Each row is where one point has got to under a steady rotation. How many ticks took it there?
The counts run from 0 to 346.
[118 169  65  99  95 171 129 159  98 128 146  67 138  87  72 125 119 166
 121 133 157 127 147 112 154 148 116  88 111 135 116 107 102 148 133 106
 152  76 102 107 116 112 147 127 158 107 106 127 126 129 139] => 338
[133 170 113 150 118 167 120 113 116 147 131  95 149 108  91 144 119 120
 148 146 181 118 138 154 152 113 115 115  78 155 147 133 162 165 176 144
 143  75 125 126 113 109 147  59 145 114  81 115 115 117 140] => 87
[146 159  83 137 111 187 128 118  66 154  89 119 143 106 133 108 123 134
 101 129 165 139 131 161 124 122  95  94 101 126 133 125 136 122 164 142
 108  78 126 148 124  82 147 102 135  95  71 129 151  89 143] => 45
[126 146  66 115  84 163 123 140 130 156 118  83 154  72  96 118 131 149
 107 105 135 117 174 132 162 124  94  85 121 133 106 120 112 156 137 149
 145  76 102 122 113  80 148 139 124 137  78 141 131 111 146] => 2
[144 166  98 126 120 173 146 128  95 129 110 113 137 116 107 129  94 145
 100 148 175 164 139 162 123 126 100  80 107 133 101 128 116 109 163 151
 101  88 138 134 132  96 172  88 158  91  79  85 156 114 126] => 308
[143 180  68 127  94 176 139 136  79 168  90 110 135 108 115 121 117 157
 131 141 145 124 123 137 105 113 100  80 118 134 125 144 145 151 132 142
 124  82 129 121 114  84 135 109 147 118  66 168 149 128 134] => 235
[158 141 105 147 119 172 116 105  97 146 119 101 136 100 124 111 133 112
 137 136 175 124 142 159 157 117 126 122  70 133 166 128 155 161 173 140
 127  60 122 147 122 117 144  82 151 106  69 115 135 102 148] => 55
[179 165  90 136 114 149 148 118 136 143 100 130 126 118 119 122  99 139
 141 140 165 159 124 149 131 111 119  83  91 141 133 150 145 156 151 172
 111  71 143 119 138 105 156  82 162 112  55 136 165 136 115] => 131
[178 155  93 125 109 161 142 109 100 152  99 126 138 105 142  92 107 136
 127 131 153 165 128 138 130 128 132 112  96 116 153 136 132 151 154 164
 108  48 137 127 133  95 137  95 167 102  56 144 151 116 134] => 22
[159 134  79 119 111 180 103 123 104 147 124  76 154  82  94 114 141 133
 133 123 144 115 153 127 177 132 139 120  88 119 147 124 136 178 146 137
 132  71 101 147 103 128 154 131 148 123  68 128 135  97 163] => 324
[164 137  98 142 111 157 127 110 115 161 115 109 145 100 143  94 128 104
 108 126 158 132 141 153 153 138 121 117  83 126 162 121 129 151 167 145
 120  30 107 137 133  97 134 104 149 117  62 131 130  92 142] => 23
[150 160  82 105  98 168 116 124  99 132 132  82 140  78  85  97 128 156
 134 109 159 143 143 119 180 141 129 121 106 110 158 119 104 168 142 130
 144  63 110 125 116 104 139 121 143  91 105 141 138  97 163] => 179
[137 206  94 118 121 173 145 121  72 147 100  98 134  99  87 125  92 165
 144 145 160 149 134 131 122 108 111  90 112 124 135 128 135 133 154 151
 119  96 136 117 130  96 147 100 162  89  93 132 153 137 133] => 76
[157 141  85 134 109 162 143 143 101 132 130  84 125 114 120 136 125 110
 120 136 197 138 120 147 147 153 138  75  81 145 139 109 120 151 140 105
 109  35 114 144 141 133 135 117 161 115  80 135 133 129 116] => 327
[157 162 100 135 125 157 115 109 118 144 129  92 142  92  98  97 126 125
 122 116 186 130 133 146 174 132 126 106  90 114 168 112 110 159 170 130
 131  54  99 140 125 106 141 109 126 100 106 126 125  87 153] => 178
[169 134  81 131  98 169 137 122 113 155 112 122 139 108 142 101 130 123
  96 132 153 154 118 155 123 159 105  92 103 129 112 142 118 144 135 133
 108  44 129 134 112  81 144  98 141 114  54 129 135 102 125] => 281
[167 144  74  87  91 165 154 147 110 130 125  98 131 104 128 114 102 150
 119 118 153 181 136 112 134 158 131  88 106 130 119 133 104 155 119 132
 111  49 129 112 126 106 145 129 170 112  76 138 148 140 108] => 26
[130 141  71  99  98 191 122 152  83 141 129  65 154  92  91 135 130 158
 116 118 137 136 175 124 148 140 110  89 110 139  87 117 120 146 131 130
 131  92 112 135  97 111 163 139 149 124  77 109 139 123 143] => 193
[136 140  81 138  93 167 123 138 115 146 148  72 151  96 110 133 146 115
 135 135 166 105 134 126 157 143 126 103  84 149 131 132 138 190 142 105
 149  51 109 121  98 120 136  99 142 135  73 139 114 120 134] => 92
[145 161  97 135 116 126 138 127 148 132 131 105 133  86  80 106 109 148
 122 137 172 130 156 150 190 102 127 114  97 136 157 117 114 152 173 156
 153  67 100 101 140 108 156  94 154 110  95 109 136 118 144] => 142
[176 156  95 102 124 174 133 139 119 125 124  84 136 106  83 134  96 150
 124 145 149 167 149 109 137 156 139  87  96 125 101 131 116 153 127 148
  98  92 117 135 118 125 176 122 177 106  71 103 152 129 130] => 62
[153 161 100 114 112 184 119 116 131 127 146  92 139  90  65 129 118 155
 134 135 158 156 155 135 167 141 125 111 104 139 105 143 107 175 148 142
 137 106 130 120  92 122 176  89 145  91  90  82 137 103 152] => 52
[145 176  81 134 105 155 154 140 116 140 116 115 116 118 108 139 102 145
 125 174 171 147 105 152 114 128 103  75 101 155 106 149 128 145 140 124
 128  74 130 107 123 103 150  73 160 107  61 122 147 138 108] => 240
[138 130  86 136 102 192 114 121  91 142 131  90 156  96 118 120 148 108
 103 120 174 117 142 160 153 142 104 106  91 140 126 121 125 155 158 117
 132  60 112 148 105  94 145  97 119 109  80 109 120  85 147] => 314
[160 153  67 119  91 178 125 127 100 163 101 125 139  81 117  90 127 165
 114 131 113 151 137 135 128 130 106 109 124 123 115 147 118 154 139 161
 135  79 126 125 102  81 157 113 139 106  51 142 153  95 158] => 12
[173 140  78 129 111 157 149 138 115 126 116 110 117 119 115 122 115 130
  89 150 177 164 108 156 132 156 128  68  98 138 107 135 101 135 132 121
 104  62 117 139 132 120 164 110 153 102  65 111 161 109 115] => 172
[149 137  98 148 115 158 135 127 129 130 128 106 122 113 102 137 128 120
 129 133 185 135 149 177 171  94 117  96  83 161 140 129 143 156 176 157
 131  73 137 138 140 121 167  84 139 111  65 102 153 114 131] => 164
[150 151  97 116 118 153 130 137 140 127 132  81 138  87  69 123 106 157
 115 120 152 152 180 141 185 127 126  95 106 129 123 116 104 148 158 168
 128  90 106 122 131 114 177 133 153 109  88  93 149 126 148] => 297
[135 174 108 129 117 163 131 113 103 157 118  76 157 104 108 125 112 114
 137 115 188 111 151 139 146 121 109  93  87 130 170 110 143 158 161 130
 128  50 102 130 129  93 123 105 141 126 102 155 110 126 127] => 223
[127 148  78 133 102 160 125 141 100 139 125  86 142  77  96 109 127 145
 126 109 161 119 162 148 184 100 117 109 103 128 164 101 123 146 167 156
 151  68 109 133 135  99 142 126 138 106 104 128 143 104 160] => 301
[123 187 112 123 120 162 119 124 122 134 143  67 154  94  52 131 107 151
 129 135 182 123 166 141 159 124 104  96 105 139 125 119 113 146 163 131
 145 104 103 125 116 108 159  87 138  98 117  88 123 120 141] => 342
[120 135  71 129  92 155 151 155 101 123 136  80 130 106 117 133 128 128
 106 111 193 121 147 161 169 121 104  73  96 152 135  99 108 133 159 116
 138  45 109 134 143 100 143 118 132 117 104 124 136 124 130] => 37
[148 147  87 124 109 159 113 139 118 141 136  71 149  87  83 112 129 131
 109 150 145 116 152 109 166 167 131 109  95 122 123 113 110 163 145 102
 141  60  84 118 103 123 145 119 158 124  83 119 106 116 150] => 215
